In the rows, 128 means zero.
One turn moves each row of this set onto another row. After a few examples, where does it send each row asked below?
k_566: [113 121 180 139 115 152 117 149 130 119 148 134 146 151 128 149 169 126
 101 106 115 129 122 107 153 131 132 152 126]
k_374: [ 95 108 124 129 161 120 128 135 129 150 160 175 120 132 138 138 139 110
  80  88 117 126 116  80 104 120 134 149 132]
k_411: [129 118 139 136 141 121 118  89 111 107 180 169 163  86 126 144 126 118
 104 125 104 125 113 116 147 133 121 170  98]
k_346: [ 95 110 124 133 159 108 131 145 130 147 153 179 124 127 140 139 139 117
  83  85 122 127 108  85 112 120 141 150 133]
k_397: [125 122 145 128 145 126 123  79 115  95 179 173 164  92 121 137 126 115
  97 112 104 129 114 121 145 130 129 168 107]
k_393: [118 139 127 105 126 148 116 103 112 117 148 146  95 137 122 147 124 131
 101 103 125 156  78  85 132 147 162 143 118]
k_91: [126 133 134 135 152 169 104 119 131 145 139 156 123 144 152 148 119 115
 146  92 111 128 138 135 133 127 150  95 134]
k_987: [114 120 179 140 114 153 116 149 130 123 149 132 145 151 128 151 169 125
 103 109 115 127 123 106 153 132 128 151 124]
k_751: [126 116 144 129 144 124 130  75 118  91 177 171 154  98 113 132 124 113
  93 105  98 127 118 116 155 131 134 161 111]
k_762: [ 99 107 120 137 157 111 126 146 127 158 158 173 122 127 143 144 138 115
  87  95 120 124 111  79 109 123 130 150 126]
k_466: [130 115 137 140 138 104 129 100 113  97 165 172 159  86 120 139 125 127
 104 110 104 124 105 121 169 134 135 165 105]
k_400: [133 109 134 139 140 121 122  88 112 110 181 162 152  91 120 143 123 115
 105 127  96 119 118 109 157 136 118 164  98]
k_761: [127 136 132 131 152 158 103 108 129 154 133 153 129 136 150 146 104 121
 138  99 107 123 130 133 123 129 144  89 132]
k_432: [130 132 129 142 148 157 101 134 127 153 134 155 126 136 156 155 120 122
 153 100 115 126 132 135 139 131 148  98 129]
k_74: [129 136 128 139 150 145 103 125 125 158 125 154 134 128 154 151 104 129
 143 101 113 122 122 136 132 132 145  91 128]
k_389: [120 138 122 113 122 134 115 120 108 122 141 147  98 129 126 153 124 140
 107 107 129 154  71  87 141 150 162 146 113]
k_741: [113 121 180 138 116 156 115 145 130 119 150 132 145 151 127 150 169 123
 101 107 113 128 125 106 151 131 130 151 125]
k_541: [122 134 121 112 124 146 111 111 107 130 151 141  93 133 126 156 123 132
 109 118 123 151  79  79 132 151 150 145 109]
k_592: [125 140 134 131 152 147 108 116 130 146 123 159 135 133 149 143 106 128
 136  87 114 126 123 141 130 128 156  89 137]
k_893: [125 137 134 138 149 156 106 130 131 141 128 161 128 139 153 148 121 123
 147  85 117 130 129 142 142 128 160  97 136]
k_922: [127 122 142 135 140 112 123  94 113  98 171 176 168  84 125 139 127 124
 103 113 109 129 106 124 154 132 133 171 104]

k_432 moves to k_91
k_541 moves to k_393
Now find these:
k_74 moves to k_761
k_566 moves to k_987
k_411 moves to k_397
k_400 moves to k_751
k_374 moves to k_346

